In the data rows, 128 means zero.
A hidden rule labels the rows of this table. It goes by one to three of the table's principal directions, not those with the most spread.
[133 125 107 102  94 100 103 136 128 135 125 117 135 110 117 100 139 115 126 116 100 119 114 119 104 137 100 131  95 131 126 112] Ml
[151 134 121 103 122 131 114 131 122 120 154 144 140 136 127 132 108 133 136 115 122 126 124 135 136 145 119 142 113 133 110 131] XD
[158 135 112 136 103 128  98 112  90 125 128 136 152 113 109 122 110 148 111 133 141 144 153  94 117 119 132 158 136 156 117 147] Rt
[138 142 109 190  69 114 136 114  81 145 126 119 157 105 156 114 106 143 141 142 134 143 124 146 142 105 157 111 158 118 123 137] Rt
[ 93 140 124 152 115 111 131 139 162 125 132 104 141 105 116 137 141 127 123 139 130 132 120 130 141 128 132 115 115 126 171 145] XD
[176 140  92 184  74  97  57  60  39 190  61  87 173  78 103  79 116 161 128 110 116 183 140  82  97  55 137 179 143 146 145 124] Ml
[137 113 129 115 169 109 102 119 145 165  67  88 113 110 107  82 179 131 123 111 109 143 117 112  95 122 103 149 100 140 175 108] XD
[144 132 153 159 148 123 104  98 131 153  81 128 134 110 127 100 145 141 100 106 148 153 135 124 118 124 134 164 146 131 142 148] Rt
[119 115 160 144 127 140 128 117  92 142  84 128 113 141 129 132 128 120 138 138 153 106 140  99 129  74 145 118 169 102 126 123] Ml
[ 84 128 148 148 180 124 145 126 202 125 100 114 107 125 114 125 176 120  94 137 135 137 135 129 120 142 124 122 120 130 174 142] XD
[ 53 134 129 176 105 138 193 147 159  83 167 138 117 120 138 194 121 111  98 176 159 123 148 135 141 126 168  80 164 132 125 154] Rt
[133 127 113 109 106 130 134 132  93 124 144 123 122 136 138 144 110 118 142 129 124 114 128 118 127 105 130 114 131 122 101 109] Ml
[172 153 171 130 139 119  62 106 153 146 118 178 157 190 139  89 116 139 143  97 125 116 155 126 137 124 106 172 131  92 101 162] XD
[157 153 136 134 153 125  82  85 133 147 108 133 148 151 117 114 122 144 126 102 130 146 147 114 137 105 119 168 123 118 132 150] Ml
[155 154 163 187 163 140 112  91 148 139 112 152 152 135 142 109 123 161 103 114 162 162 148 146 155 143 147 167 160 121 137 178] Ml
[175 126 114   6 104 121  96 171 113 106 191 148 119 151 142 127 104 100 136  82 108  81 111 119 113 167  80 145  78 128  58  94] XD
[ 85 144 156 175 182 159 191 134 193  87 155 142 117 131 141 171 137 139  85 156 180 142 143 158 172 169 162 109 155 131 154 176] XD
[117 137 108 107 137 125 135 120 143 110 143 122 115 133 123 142 135 115  99 128 126 128 142 112 115 130 117 126 113 138 114 124] Ml
[105 125 141 116 140 140 158 151 174  91 157 161 120 140 128 137 132 116 110 140 133 106 123 151 143 183 120 107 119 122 121 141] Ml
[125 112 133 103 135 133 128 131 123 124 115 135 112 126 118 130 136 116 121 126 129 117 126 116 111 129 121 129 126 135 118 118] Rt
[ 80 116 124 127 138 139 173 155 150 101 147 108 103 112 119 165 142 113 110 155 137 122 126 122 127 138 138  97 129 139 148 117] Ml
[188  99  82 103  44 100  97 122   0 193  92 106 133 125 161  99  96 127 225 117  82 115 102 124  90  38 134 117 138 125  77  66] Rt
[131 138 118 101 162 133 131 144 186 107 170 131 139 118 111 123 134 137 117 111 108 143 101 164 151 207 102 139  76 139 155 133] XD
[132 133 126  97  76 126 112 159 108 103 181 146 137 144 133 154  93 114 134 130 130  98 143 102 124 121 124 128 131 124  83 123] XD
[135 176  90 144 129 112 120 110 132 132 169  68 149  98 139 159 114 148 107 104 140 176 131 125 152 111 141 150 109 146 153 141] XD
[124 127 125 153 124 120 117  99 119 153  97 123 131 128 124 116 130 127 141 123 110 142 126 132 119  99 131 130 135 117 133 120] XD
[153 148 123 178 150 129 108  67 106 167  87 117 150 131 129 113 119 158 147 116 128 169 132 141 149  88 145 149 142 118 150 145] XD
[130 121 116 125 123 122 121 115 112 137 107 116 123 114 117 115 137 124 118 125 119 134 128 112 106 116 121 133 125 135 128 113] Ml
[ 83 144 159 158 156 124 166 154 219 106 152 127 121 119 150 134 156 119  92 128 146 129 115 171 153 186 133 110 126 113 159 152] Ml
[172 108 107 154 103 129  99  79  50 170  71 145 150 123 111  86 110 150 169 129  97 150 123 130 110  92 132 143 143 133 116 113] Ml
[122 113 105 173 128 119 120  64  56 182  31  99 118 135 112 134 140 140 171 163 126 148 158  88  98   0 161 116 164 139 145 128] Rt
[ 84 145 128 173 142 118 150 148 198 104 148  88 133  66 112 136 163 138  52 139 155 166 132 124 128 180 137 136 120 161 190 154] XD
[ 78 122 170 144 180 159 185 149 206  73 144 169  93 159 132 150 155 112  69 166 165 107 163 129 131 178 135 102 155 125 122 156] XD
[113 150 139 122 155 126 120 119 160 130 133 123 127 169 132 149 127 124 152 124 128 116 136 129 155  97 125 121 117  99 139 142] Rt
[ 94 157 148 190 178 127 145 114 194 147 133 100 137 126 144 159 136 147 140 117 136 173 119 175 168 120 158 133 134 116 186 157] Rt
[129 138  83 124  79  98 119 125  93 144 138  80 137  89 133 131 121 123 133 116 110 142 111 120 114 100 127 123 110 139 130 105] Ml
[144 153 151 142 168 148 136 132 171 106 161 152 147 134 137 134 119 155 109 120 161 143 127 162 177 186 136 146 125 130 144 174] Ml
[144 143  84 195 119 134 140  84 109 132 132 118 167  66 110 117 113 169 100 130 123 201 114 161 145 164 149 147 128 164 157 146] Ml
[135 143  84  62 121 114 132 172 162 111 215 109 145 106 133 156 108 129 162  94  89 136  71 186 158 192 105 126  50 146 139 114] XD
[156 121 128  63 150 148 120 130 129 110 154 172 121 171 124 130 108 120 149 111 108 103 120 142 137 158 100 133 102 119  86 117] Ml
[113 114 117 109  79 134 180 161 104  87 164 165 110 138 161 146 113 101 120 161 143  81 130 140 125 148 138  75 149 125  66 125] Rt
[ 89 136 114 198 132 146 186  82 103 118 106 127 114 132 140 170 122 131 109 174 163 145 160 126 141  72 178  88 183 127 122 152] XD
[ 90 133 135 193 120 135 177 136 152 111 142 133 129 124 146 141 130 133 113 167 145 135 138 151 146 140 158  92 161 121 141 147] XD
[ 87 125 128 221 139 125 168  97 140 146  76 106 125  94 129 123 157 141 109 162 142 166 134 144 125 107 166 106 165 136 175 147] XD
[ 74 156 163 208 171 148 161 106 200 116 137 145 138 164 131 162 125 139 132 154 144 143 146 162 182 122 158 106 156  91 167 173] XD
[138 106 122 130  81 150 146 136  35 119 122 137 118 147 135 142  99 125 149 172 150  92 155  83 122  73 151  95 178 122  86 109] Rt
[108 124 129 105 105 113 124 153 138 126 139 119 125 119 126 140 130 110 139 122 120 109 112 127 123 125 121 118 113 123 131 119] XD
[ 81 126 145 164 158 129 162 152 188 120 129 105 123  92 121 148 157 135 110 144 146 149 114 151 142 158 148 118 127 145 191 149] Rt
[113 154 125 110 158 122 126 136 207 103 173 128 136 121 119 140 137 126  94 104 123 143 118 151 146 188 108 144  85 135 147 149] Ml
[ 57 132 150 237 137 138 190 118 170 121 112 119 125 115 136 145 145 132 108 175 148 148 137 155 153 122 172  83 177 107 176 151] XD
[104 137 161 162 155 130 123 125 167 128 110 127 128 133 119 141 145 135 109 138 157 137 153 112 132 113 143 141 148 129 158 162] Rt
[108 128 119 118 120 135 150 142 137 101 152 126 122 117 120 145 127 118 107 140 134 117 125 124 135 148 126 110 121 131 128 126] XD
[117 113 119 129 146 155 182 134 113 104 134 131 104 123 135 147 130 129 115 156 147 125 127 137 136 144 145  99 144 141 123 122] Ml
[142 124 123  64 107 124 120 180 130 105 179 121 124 126 131 125 121 113 127 114 118  96 111 118 127 169  99 126  95 127 112 101] Rt
[147 134 102 139 123 121 120 110 101 158 127 109 144 129 134 124 111 144 178 118  97 150 107 155 143 103 132 127 116 121 139 112] XD
[ 83 152 159 214 189 166 157  87 165 102 111 135 127 154 103 180 133 154  83 181 190 156 199  90 157  88 174 128 185 134 167 193] XD
[116 119 133 128 137 120 130 132 132 149 107 106 117 123 132 127 144 122 148 124 119 128 114 134 122 108 130 121 125 122 148 114] Ml
[166 123 104  90 103 117  93 125  92 142 133 132 140 131 122 109 111 129 155 107  96 126 118 123 112 123 107 146 104 134 103 106] Ml
[129 152 137 135 142 145 122 117 146 103 159 138 139 142 118 143 111 135  98 124 145 134 149 114 151 142 126 144 132 120 124 144] Rt
[119 129 135 154 141 150 153 116 128 108 127 150 123 143 126 138 124 134 109 156 149 127 152 123 138 130 142 116 154 127 120 145] Ml
[205 132  99 112  89  95  53  94  57 183  89 120 160 117 129  72 115 149 161  92 101 147 124 112  99  90 111 176 112 141 108 119] Rt
[145 112 127  61 124 119 116 159 143 118 141 147 115 143 129  97 140 106 133 112  99  92 110 132 108 172  86 125  90 123 101 102] XD
[156 118 124 127 107 120 110 123  88 148 101 131 136 126 132  98 127 135 146 128 123 121 125 121 117 114 126 131 134 128 119 122] XD
[127 123 124  84 136 132 134 148 149 112 160 143 120 141 129 141 122 116 139 117 111 113 112 147 131 159 112 124 101 129 113 117] XD
[117 126  77  98 106 124 150 128  81 117 144  81 103 112 128 159 125 110 114 140 126 125 136  88 105  87 129 105 121 146 109  90] XD
[ 25 114 136 251 128 148 229 115 145 106  91 112 101 107 127 162 156 120  89 218 163 138 156 126 134  94 188  48 203 119 172 143] Rt
[120 131 116 154 118 112 101  82 115 159  81 125 142 134 105 118 128 129 155 127 101 141 131 122 120  74 127 130 126 115 142 130] Ml
[ 86 110 148  98 113 116 141 168 149 123 129 122  98 143 140 144 145  89 143 134 121  82 121 119 109 110 121  95 127 106 119 105] XD
[130 101 149  81 154 135 129 148 133 121  99 129  93 141 119  97 162 105 109 128 129  89 128 100 103 145  98 120 120 119 122 100] Rt
[127 145 117 156 108 137 114 104  89 119 131 115 144 124 106 159 105 142 110 147 157 142 168  74 132  77 149 141 155 141 129 147] Ml
[179  88 126  96  95 112  73 126  41 182  59 117 128 124 113  71 133 129 181 116  97 111 116  90  82  77 109 147 128 129 119  83] Ml
[ 65 151 109 173 151 114 172 127 201 117 146  70 123  76 124 149 161 124  81 129 129 167 106 156 146 158 137 108 106 135 195 133] XD
[152 121  79 167  60 101 113 112  49 164 104  81 148  61 129  99 123 145 123 130 114 169 122 108  89  94 145 140 142 162 132 101] Ml
Here are more rows. What is the label of each one?
[ 25 123 135 126 167 140 223 183 221  71 177 108  78 125 138 206 162  95  97 172 151 109 126 149 142 158 147  61 124 135 160 134] -> Rt
[199 114 164  93 167 137  90 121 113 149  90 170 125 150 144  80 137 146 132  97 144 122 131 134 114 154 113 176 133 138 100 143] -> Rt
[132 156 102 127 130 114 117 117 138 131 154 102 145 109 129 155 118 141 124 110 132 159 126 135 142 120 135 146 107 148 142 147] -> Rt
[ 86 129 151 194 174 183 183  94 132  77 110 152 109 142  98 169 133 141  53 196 199 136 197  79 143 116 168 111 194 141 138 173] -> XD
[171 134 151 124 145 132  82 103 126 151 107 162 148 168 126  90 117 143 157 104 113 125 132 137 139 127 110 159 124 103 116 138] -> XD
[116 119 103 176  93  97 133 117  89 180  86  71 127  87 148 117 141 131 160 131 108 157 108 138 104  68 153 112 143 131 156 101] -> XD
[123 137 110 151 137 109 121 115 153 152 121  99 142 103 123 115 141 140 138 113 100 164 106 156 129 136 124 137 103 135 168 124] -> Ml
[150  92  82 101  64 124 132 136  25 138 108 104 119  89 116 110 119 120 141 144 109 115 112  95  89 101 126 109 131 150 103  73] -> XD
[ 93 134 153 160 103 137 159 162 164  89 174 158 132 129 143 150 117 118  99 151 151 113 141 139 141 166 144 108 157 119 113 149] -> XD
[117 118 147 117 156 141 146 143 154 114 129 138 111 136 127 129 142 121 117 133 135 116 125 134 130 155 123 122 127 125 134 126] -> Ml
[123 144 153 118 166 127 108 138 205 119 147 146 141 158 115 113 139 131 132 113 111 123 123 149 153 174  99 140  93 106 155 146] -> Rt
[ 85 120 132 136 151 139 171 151 171 101 145 118 109 109 121 152 147 120  99 146 137 134 123 138 130 162 136 109 127 142 153 128] -> XD
[127 155 160 129 188 152 129 120 184 104 159 163 132 177 133 167 115 143 121 125 160 133 158 139 166 139 138 148 134 124 126 178] -> Rt
[ 95  95 142 124 152 130 156 145 169 121  99 141 102 110 112 113 167 112 109 141 118 122 111 145 103 171 119 113 121 141 147 120] -> Rt
[128 162 154 104 219 128 119 140 242 113 163 121 126 135 132 139 157 141  89  88 145 155 125 158 153 196 109 170  83 143 168 168] -> Rt
[152 122 122 100 129 136 120 120 111 120 125 156 126 151 124 112 121 125 131 130 120 111 135 121 122 137 111 128 121 125  97 124] -> XD
[193 145 147  45 142  78   0 122 164 193 111 133 162 166 119  79 128 129 206  33  63 123  96 141 116 115  65 206  48 105 132 124] -> Rt
[134 134 119 171 112 156 148 103  89 104 139 168 146 145 122 156  92 151 124 172 156 137 168 118 145 110 162 119 172 141 101 164] -> Rt
[184 118 117  71 124 107  68 116  90 178  99 125 136 151 127  87 122 128 195  83  78 118 101 132 111 100  93 155  91 114 113  93] -> Ml
[173 131 121  86 113 123  98 148 120 125 158 146 149 135 130 103 111 137 144 108 113 117 114 139 135 168 102 147  98 131 110 125] -> XD
[160 165 127 121 125 102  72 100 137 154 128 130 161 140 137 125 113 141 146  86 128 144 129 137 143 103 122 169 108 122 125 163] -> Rt
[117 135 146 142 182 129 137 127 190 130 124 130 121 134 134 129 153 138 118 122 132 148 129 156 134 154 130 140 120 137 155 152] -> Rt
[ 93 138 150 175 117 141 167 162 157  89 164 124 132  99 136 152 130 134  74 158 179 130 143 123 148 166 156 113 161 136 147 157] -> Ml
[144 132 175 127 168 134 100 118 175 131 107 172 134 166 125  97 140 132 124 112 132 117 138 139 137 156 110 153 127 107 127 156] -> Ml
[113 124 129 109 117 130 145 153 144 110 158 140 122 132 135 139 122 112 133 127 118 109 112 147 136 155 121 109 118 118 116 118] -> Ml
[132 111 115 161 100 135 141 110  75 142 100 136 134 125 126 114 116 135 154 153 117 129 125 132 125 103 144 107 154 122 121 115] -> XD
[163 115 147 103 141 142 113 126 122 120 118 171 126 143 125  95 128 129 113 117 131 114 131 129 119 168 109 148 129 129  98 130] -> Ml
[117 119 142  95 165 134 136 118 151 133 113 147 103 157 133 141 137 108 146 111 117 113 115 150 127 123 120 121 117 113 114 122] -> Rt
[166 141 129  93 159 107  80 122 145 162 118 111 137 135 134 112 138 142 153  83 115 145 116 137 124 123 110 171  92 137 142 134] -> Rt
[129 152 187 120 255 142 125 117 255 115 129 183 120 191 138 115 166 141 105 103 139 138 141 184 157 205 105 162 101 118 150 191] -> Rt
[141 118 102 145 100 121 124 116  91 145 111 120 142  97 118 109 122 139 139 132 110 147 113 135 118 125 132 129 127 142 135 116] -> Ml
[124  87 105 144  70 102 139 142  79 164  93 115 119  80 144 102 138 117 156 134  93 137  98 148  74 113 141 112 142 149 117  87] -> Rt
[129 132 140  95 126 127 119 154 148 107 154 137 128 133 125 134 128 120 115 122 139 107 129 117 132 152 114 134 114 129 121 135] -> Ml
[130 119 109 136 129 131 111 100  99 138  94 112 133 108  86 121 133 137 120 136 119 148 137  94 110 103 125 142 125 147 149 119] -> Ml
[121 126  96 204  94 148 159  97  68 110 119 118 144  72 104 140 114 156  75 175 162 172 157  97 121 119 170 125 177 170 137 144] -> Ml
[115 138 134 169 140 152 145 107 134 102 132 147 137 125 110 145 119 142  91 152 157 144 154 117 145 137 147 130 154 135 134 159] -> Ml
